In the data rows, zero lies at 4.5, halfway between 4 and 5.
Two rows play each game, the first against the second. How much does the first row win by? 10 is about a draw, 20 a big win and 0 a big loss. Wins can go round in a circle: one row can beat a second, the second a third and the third the first. Each row has two weighted sums of its numbers, A and B, taken from their middle values. A row wins by its A times the other's B, less its B times the other's A.
[4 6 7 5 6 4 2 3 5 6 7 7 3 6 7]
[7 5 7 6 6 6 5 6 8 5 8 5 7 7 8]: 5
[4 5 2 6 6 5 4 4 1 5 1 5 2 3 1]
[2 2 2 4 5 3 4 5 4 5 3 3 5 2 2]: 11
[3 2 4 5 4 4 2 3 5 3 5 2 4 3 5]
[5 5 5 5 5 5 4 3 3 5 4 5 3 5 4]: 11
[5 5 5 3 3 4 2 2 4 3 6 4 2 5 6]
[3 2 3 5 5 3 1 3 6 3 4 2 5 3 3]: 17
[7 6 8 6 5 7 6 4 5 5 6 5 4 7 7]
[4 2 6 5 5 4 3 4 4 4 5 3 4 5 5]: 18
[3 6 4 2 3 2 7 8 7 4 5 5 8 3 5]
[2 5 3 1 2 2 3 2 4 3 5 4 3 3 4]: 10
[2 7 3 2 2 2 2 3 3 3 4 6 3 3 4]
[2 3 3 5 5 3 3 4 5 4 5 3 5 3 4]: 10
[3 5 4 1 2 2 6 7 6 4 5 5 7 4 5]
[4 2 5 2 2 3 6 7 7 1 6 2 7 5 6]: 13
[3 5 4 2 3 2 7 8 7 4 5 5 8 3 5]
[3 2 4 6 5 6 3 5 6 3 5 3 6 2 5]: 10
[3 1 7 3 4 2 2 4 5 5 6 3 4 4 7]
[5 2 3 4 3 5 3 3 4 5 4 3 4 4 3]: 19
[5 5 5 6 6 6 4 4 4 7 4 6 4 5 4]
[7 5 7 8 8 8 5 5 7 7 7 6 6 7 7]: 7
[5 5 5 6 6 6 3 3 4 6 4 5 3 5 5]
[3 5 4 2 2 2 6 5 5 3 5 4 5 3 4]: 10
[3 5 5 4 5 3 2 3 5 6 6 6 4 3 6]
[4 3 5 3 4 3 5 3 3 3 4 2 2 5 4]: 14
[5 3 4 3 2 4 6 6 4 2 3 3 5 5 3]
[3 7 3 2 3 2 8 7 5 5 5 6 6 4 4]: 8
[2 1 5 2 4 2 3 4 5 5 6 3 4 2 7]
[6 8 6 4 5 5 3 4 4 7 4 8 4 6 5]: 10
[8 7 6 6 4 8 7 6 3 5 4 7 4 7 5]
[6 4 7 4 5 4 7 5 4 5 4 5 4 7 6]: 7
[4 5 5 5 5 5 5 4 6 5 8 4 4 4 7]
[3 3 3 6 6 4 5 7 8 6 6 4 7 2 4]: 11
[7 4 6 6 6 6 4 5 5 5 4 5 5 7 5]
[5 6 7 3 4 3 5 5 5 5 6 6 5 7 7]: 8
[6 5 7 5 4 5 5 6 7 4 7 5 7 6 7]
[4 3 5 3 4 4 5 4 3 4 4 2 3 5 5]: 10
[5 6 2 5 3 6 8 6 4 2 4 3 4 2 3]
[6 2 4 6 5 6 5 4 3 4 3 3 3 5 3]: 10
[2 2 4 6 5 5 3 4 6 3 5 3 5 2 4]
[7 4 6 6 6 6 7 8 7 5 6 4 8 6 6]: 10
[2 7 2 4 5 3 7 7 4 6 3 7 5 2 2]
[4 5 4 5 5 4 4 5 4 6 4 6 5 4 4]: 8
[3 5 2 3 4 3 2 2 1 5 1 4 2 3 1]
[3 4 2 5 4 5 4 4 1 4 2 3 2 2 2]: 2
[5 5 4 6 6 5 5 6 6 6 5 6 6 4 5]
[6 5 5 4 4 5 7 7 5 4 4 5 6 6 4]: 10
[5 6 4 5 5 5 2 2 2 5 3 6 2 4 3]
[4 2 6 2 2 3 5 7 7 1 7 2 7 5 6]: 10
[7 4 6 5 5 6 4 5 4 5 4 4 5 7 5]
[3 7 4 5 7 3 2 3 5 8 5 8 4 3 5]: 10
[4 2 2 5 4 5 5 6 5 3 3 2 6 2 2]
[6 4 4 6 5 6 7 8 7 3 6 4 8 5 4]: 6
[4 1 3 3 2 4 6 5 5 2 4 2 5 4 3]
[2 8 4 2 4 2 1 1 2 6 3 8 1 3 4]: 12
[8 5 7 7 5 8 5 4 5 4 5 4 4 7 6]
[7 5 7 6 6 6 4 4 7 6 8 5 5 7 8]: 7
[2 5 3 3 4 2 6 6 6 5 5 5 6 2 4]
[2 6 3 2 3 2 6 7 6 5 5 5 7 3 4]: 14
[4 2 2 6 4 5 2 3 4 2 3 2 5 3 2]
[4 1 3 5 5 5 1 3 5 4 4 2 4 3 4]: 12
[4 5 3 5 3 5 7 7 5 2 4 2 6 3 3]
[3 3 5 5 6 3 3 5 4 6 3 4 5 4 4]: 10
[4 3 5 3 4 4 5 3 3 4 4 2 2 5 5]
[4 6 4 5 6 4 4 5 5 7 5 7 6 4 5]: 8
[7 6 7 4 4 6 6 5 4 5 6 6 4 7 7]
[4 5 1 6 6 6 4 4 3 6 1 5 4 3 1]: 8
[4 4 5 2 2 3 5 4 4 3 4 4 3 4 5]
[7 7 8 5 5 6 6 4 5 5 6 6 4 8 7]: 12
[8 5 8 6 4 7 5 5 6 3 7 4 6 8 7]
[3 1 4 5 5 4 4 5 5 3 5 1 5 4 5]: 19
[5 2 5 3 4 4 5 4 3 4 4 2 3 5 4]
[2 5 3 2 3 2 5 4 4 4 4 5 4 2 4]: 11
[5 3 5 5 5 4 2 3 4 6 5 5 3 5 5]
[4 3 4 5 4 5 6 5 5 4 5 3 5 4 5]: 11
[6 5 4 7 7 7 5 4 3 7 2 6 3 6 3]
[6 3 4 7 6 7 2 3 5 5 6 4 4 5 5]: 10
[3 5 3 5 5 4 5 6 7 6 6 5 7 3 5]
[7 5 7 6 6 7 8 8 6 6 6 6 7 7 7]: 8
[4 2 3 5 4 5 4 5 6 2 5 1 6 3 3]
[5 6 4 6 6 6 4 5 5 7 5 6 5 5 4]: 7
[5 5 5 5 5 5 5 6 6 5 6 6 6 5 6]
[3 5 3 4 4 4 2 1 3 4 4 4 2 2 4]: 10
[7 4 8 5 4 6 5 5 5 4 7 3 4 7 8]
[3 3 1 5 5 4 5 5 2 5 1 4 4 2 1]: 11
[4 3 5 2 2 3 7 7 6 2 5 2 7 4 5]
[6 3 6 5 5 5 3 4 4 5 4 4 4 6 5]: 10
[3 5 4 2 3 2 5 5 6 4 5 4 6 3 4]
[3 3 4 1 1 2 6 5 4 2 4 2 5 4 4]: 6
[2 2 3 2 1 2 5 5 4 1 3 2 4 3 3]
[2 6 4 2 4 2 8 8 7 4 6 4 7 3 5]: 11
[2 4 2 3 3 3 2 2 2 4 1 4 2 2 1]
[2 4 3 2 3 2 4 4 5 4 5 5 4 2 4]: 9
[2 5 3 3 4 2 6 6 6 5 5 5 6 3 4]
[4 5 5 2 2 3 2 1 2 3 3 5 1 5 4]: 15
[5 5 4 5 5 5 3 3 3 5 3 5 3 4 3]
[7 3 5 7 6 7 7 7 4 4 3 3 6 6 4]: 12
[3 7 3 4 4 3 8 7 5 5 4 7 6 3 3]
[4 5 5 4 5 4 5 5 4 5 4 5 4 5 5]: 9
[3 4 4 2 2 3 7 6 5 2 5 3 6 4 5]
[3 2 6 4 5 3 2 3 6 5 7 4 4 5 7]: 8
[2 7 3 4 5 2 7 6 4 6 3 7 5 3 3]
[4 6 3 5 3 5 8 7 5 2 4 3 6 3 3]: 14
[3 5 5 2 3 2 5 4 6 4 7 5 5 4 6]
[6 5 3 7 6 7 4 3 1 4 2 4 1 5 3]: 9
[3 7 4 3 4 2 8 7 5 5 4 6 5 4 3]
[6 2 6 6 5 7 3 4 6 4 7 3 5 6 6]: 10
[4 6 5 3 3 4 2 2 1 4 2 5 2 5 4]
[3 3 6 3 4 2 4 6 7 5 7 5 6 4 8]: 9
[2 2 4 2 1 2 6 5 4 1 4 2 5 3 4]
[4 8 3 7 8 5 3 6 5 8 4 8 6 3 4]: 8
[6 5 5 5 4 5 5 5 5 5 5 5 5 5 5]
[5 5 3 5 5 5 3 1 1 5 1 5 1 5 2]: 8
[5 7 7 6 7 5 4 3 6 8 7 7 5 6 8]
[4 2 5 4 3 4 8 8 6 2 5 2 7 5 5]: 10
[3 8 2 4 5 4 8 7 4 6 3 7 5 2 2]
[6 5 4 7 6 7 5 5 6 5 5 5 6 5 4]: 11
[7 8 7 8 7 8 4 4 5 7 5 8 4 7 6]
[4 4 5 3 3 3 4 3 3 2 3 2 2 5 4]: 5
[4 3 2 4 3 5 5 3 1 3 1 3 1 2 2]
[2 7 3 3 4 2 8 6 5 5 4 7 5 3 3]: 14
[6 3 4 2 1 4 6 4 2 2 2 2 2 6 3]
[6 5 6 7 5 7 5 5 4 4 5 4 4 6 5]: 13
[5 8 8 5 6 4 3 4 6 7 7 8 5 7 8]
[4 3 3 6 6 5 6 7 7 5 6 3 8 3 4]: 14
[7 6 8 6 5 7 5 4 6 5 7 6 4 7 7]
[4 7 5 5 6 4 4 6 6 7 6 8 6 4 5]: 15
[2 5 4 2 2 2 5 5 4 3 4 4 4 3 4]
[6 4 7 5 5 6 8 8 6 5 6 4 7 6 6]: 7
[2 3 3 1 2 2 7 4 4 2 4 2 4 3 4]
[2 4 2 3 4 2 5 5 6 5 5 4 6 2 4]: 11
[4 4 3 5 3 5 7 7 4 2 4 2 6 3 3]
[6 3 7 3 4 3 2 3 5 5 5 6 4 8 6]: 11
[4 5 3 5 5 4 4 4 3 5 3 5 3 4 3]
[6 3 5 6 5 6 6 7 3 4 2 3 5 5 3]: 4
[6 8 5 7 7 6 2 2 3 7 3 8 3 5 4]
[4 2 4 5 4 4 5 4 4 2 5 1 4 4 4]: 15
[7 3 7 6 5 6 4 4 5 4 6 4 4 7 7]
[3 4 4 4 6 3 4 5 4 6 3 5 5 4 3]: 15
[6 6 7 5 5 5 4 6 7 5 7 6 7 7 7]
[6 4 6 3 4 4 2 3 5 5 5 6 4 8 5]: 1
[3 8 2 4 5 4 8 7 4 6 3 7 5 2 2]
[7 2 5 8 7 8 5 4 5 5 5 2 4 6 4]: 7
[7 7 8 5 4 6 7 6 4 5 5 6 5 8 7]
[2 3 3 3 2 3 4 5 7 2 6 2 6 2 5]: 13
[5 3 7 4 4 5 8 8 5 4 5 3 7 6 6]
[7 4 7 6 6 6 4 3 4 5 6 4 3 7 7]: 7
[7 5 5 8 6 8 6 4 2 5 3 5 3 6 4]
[5 6 2 5 3 5 8 6 5 2 4 3 5 3 2]: 10
[6 4 8 4 5 5 3 2 5 5 6 5 4 7 7]
[8 7 7 6 5 7 7 6 4 6 4 7 4 8 6]: 4
[6 5 8 4 4 5 4 4 4 4 6 4 4 7 7]
[3 1 3 2 3 3 2 3 6 5 5 3 5 3 4]: 9
[4 5 3 4 4 4 6 5 3 5 3 5 4 4 3]
[5 3 5 5 5 5 5 5 3 4 4 3 3 5 5]: 2
[5 2 7 5 4 5 6 6 7 3 7 3 6 6 7]
[6 6 8 5 4 6 5 4 6 5 7 6 5 7 7]: 4
[6 5 4 6 3 7 7 8 4 3 3 5 7 5 3]
[6 8 5 6 6 6 2 2 3 7 4 8 3 5 4]: 10
[5 2 4 4 3 5 2 2 5 5 5 3 4 4 4]
[3 5 5 1 1 2 5 5 5 3 4 4 5 4 5]: 9
[3 5 4 4 5 3 7 7 8 5 7 6 8 3 6]
[6 1 4 4 3 6 2 2 5 5 5 3 3 5 4]: 9
[3 6 3 4 5 3 6 6 4 6 2 7 5 3 2]
[4 1 2 5 4 5 4 6 6 2 4 1 6 3 2]: 8
[4 4 5 2 2 3 4 3 3 2 4 2 2 4 4]
[7 6 6 6 4 8 7 7 3 5 3 6 5 7 4]: 9
[7 6 5 8 7 7 3 3 4 6 4 5 3 7 5]
[3 5 4 3 4 3 4 5 4 5 3 5 4 4 3]: 5
[2 4 3 4 5 3 5 6 7 5 6 5 6 2 4]
[3 7 3 3 4 3 8 7 5 5 4 6 6 3 3]: 13
[7 5 5 7 6 7 5 5 5 5 4 5 6 6 4]
[2 4 3 4 5 3 4 5 6 5 6 5 6 2 4]: 15
[2 3 4 2 2 2 4 4 5 3 5 3 4 2 5]
[4 7 6 6 7 5 2 3 4 8 5 8 4 5 6]: 9
[7 5 5 8 8 8 5 6 5 7 4 5 6 6 4]
[4 7 3 5 6 5 2 1 2 6 2 7 2 4 3]: 9
[7 7 8 5 5 6 6 5 4 5 6 6 4 8 7]
[7 3 8 5 5 6 4 4 5 4 6 4 5 8 7]: 12
[2 1 4 2 3 2 4 5 5 5 6 3 4 2 6]
[5 5 3 5 5 5 3 1 2 5 2 5 1 4 2]: 14
[5 6 5 5 5 4 3 4 5 6 5 6 4 5 5]
[5 7 6 5 6 4 4 6 7 7 6 7 7 5 6]: 13
[2 7 3 4 5 2 7 6 4 6 3 7 5 2 3]
[5 5 4 6 6 6 5 5 5 6 5 6 6 5 5]: 10
[2 3 2 1 1 2 4 4 3 2 2 2 4 2 2]
[5 2 3 5 5 5 2 2 5 3 4 3 4 4 4]: 14
[5 3 7 3 4 3 2 3 5 5 5 6 4 8 6]
[5 5 5 5 6 5 3 2 3 5 4 5 2 4 5]: 11
[4 2 3 6 4 5 2 4 4 2 3 2 5 3 2]
[3 7 3 2 3 2 8 7 5 4 5 6 6 3 4]: 10
[4 6 5 6 6 5 3 4 6 6 6 6 5 4 6]
[6 4 7 5 5 5 6 6 7 5 7 4 7 6 7]: 11
[6 5 5 5 4 5 5 4 5 4 5 4 4 6 5]
[6 3 6 8 6 7 7 7 5 5 5 4 6 5 6]: 10
[5 5 4 5 6 5 6 7 5 7 5 7 6 4 5]
[8 8 7 8 8 8 5 5 6 8 6 8 5 7 6]: 5
[5 6 6 3 2 4 3 1 1 3 2 5 1 6 4]
[5 3 5 5 4 5 6 5 5 3 5 3 4 5 5]: 10
[7 6 7 8 8 7 4 4 5 6 5 5 4 8 5]
[7 8 6 8 8 7 3 4 4 8 5 8 4 6 5]: 12
[4 4 6 6 7 5 6 7 8 7 7 6 8 5 7]
[3 2 3 5 4 5 4 5 4 2 4 2 4 3 4]: 9
[7 4 7 8 7 7 3 3 4 7 5 6 3 7 6]
[6 6 4 7 7 7 4 5 5 7 5 6 5 5 5]: 9
[3 6 4 4 4 3 5 5 6 5 8 6 5 3 6]
[7 5 6 7 7 7 4 3 4 6 5 5 3 6 5]: 10
[5 5 4 6 6 6 5 5 6 5 5 5 6 4 4]
[6 5 3 6 6 6 4 2 1 6 1 5 1 5 1]: 10
[5 8 6 6 7 5 2 3 5 8 6 8 4 6 6]
[4 7 4 5 5 5 2 2 4 6 4 7 3 4 4]: 10
[2 4 2 3 4 2 3 4 5 5 5 5 5 2 4]
[5 7 5 6 7 5 4 4 6 7 5 8 5 5 5]: 10
[4 5 4 6 6 5 5 6 7 6 6 6 7 4 5]
[4 6 3 4 5 4 2 1 2 5 2 5 2 4 2]: 9
[2 7 2 4 5 3 7 7 4 6 3 7 5 3 2]
[8 5 5 8 7 8 5 6 4 6 3 5 5 7 3]: 11
[4 4 5 3 3 4 5 6 6 3 5 3 6 4 5]
[2 2 3 3 2 3 6 5 4 2 4 2 4 3 4]: 9
[4 5 2 5 6 5 5 5 3 6 2 6 5 3 1]
[7 5 4 8 7 8 3 1 4 5 4 5 2 5 4]: 4
[4 1 3 3 3 4 2 3 6 5 5 3 5 4 4]
[3 6 3 5 5 4 2 2 4 5 4 6 3 3 4]: 14
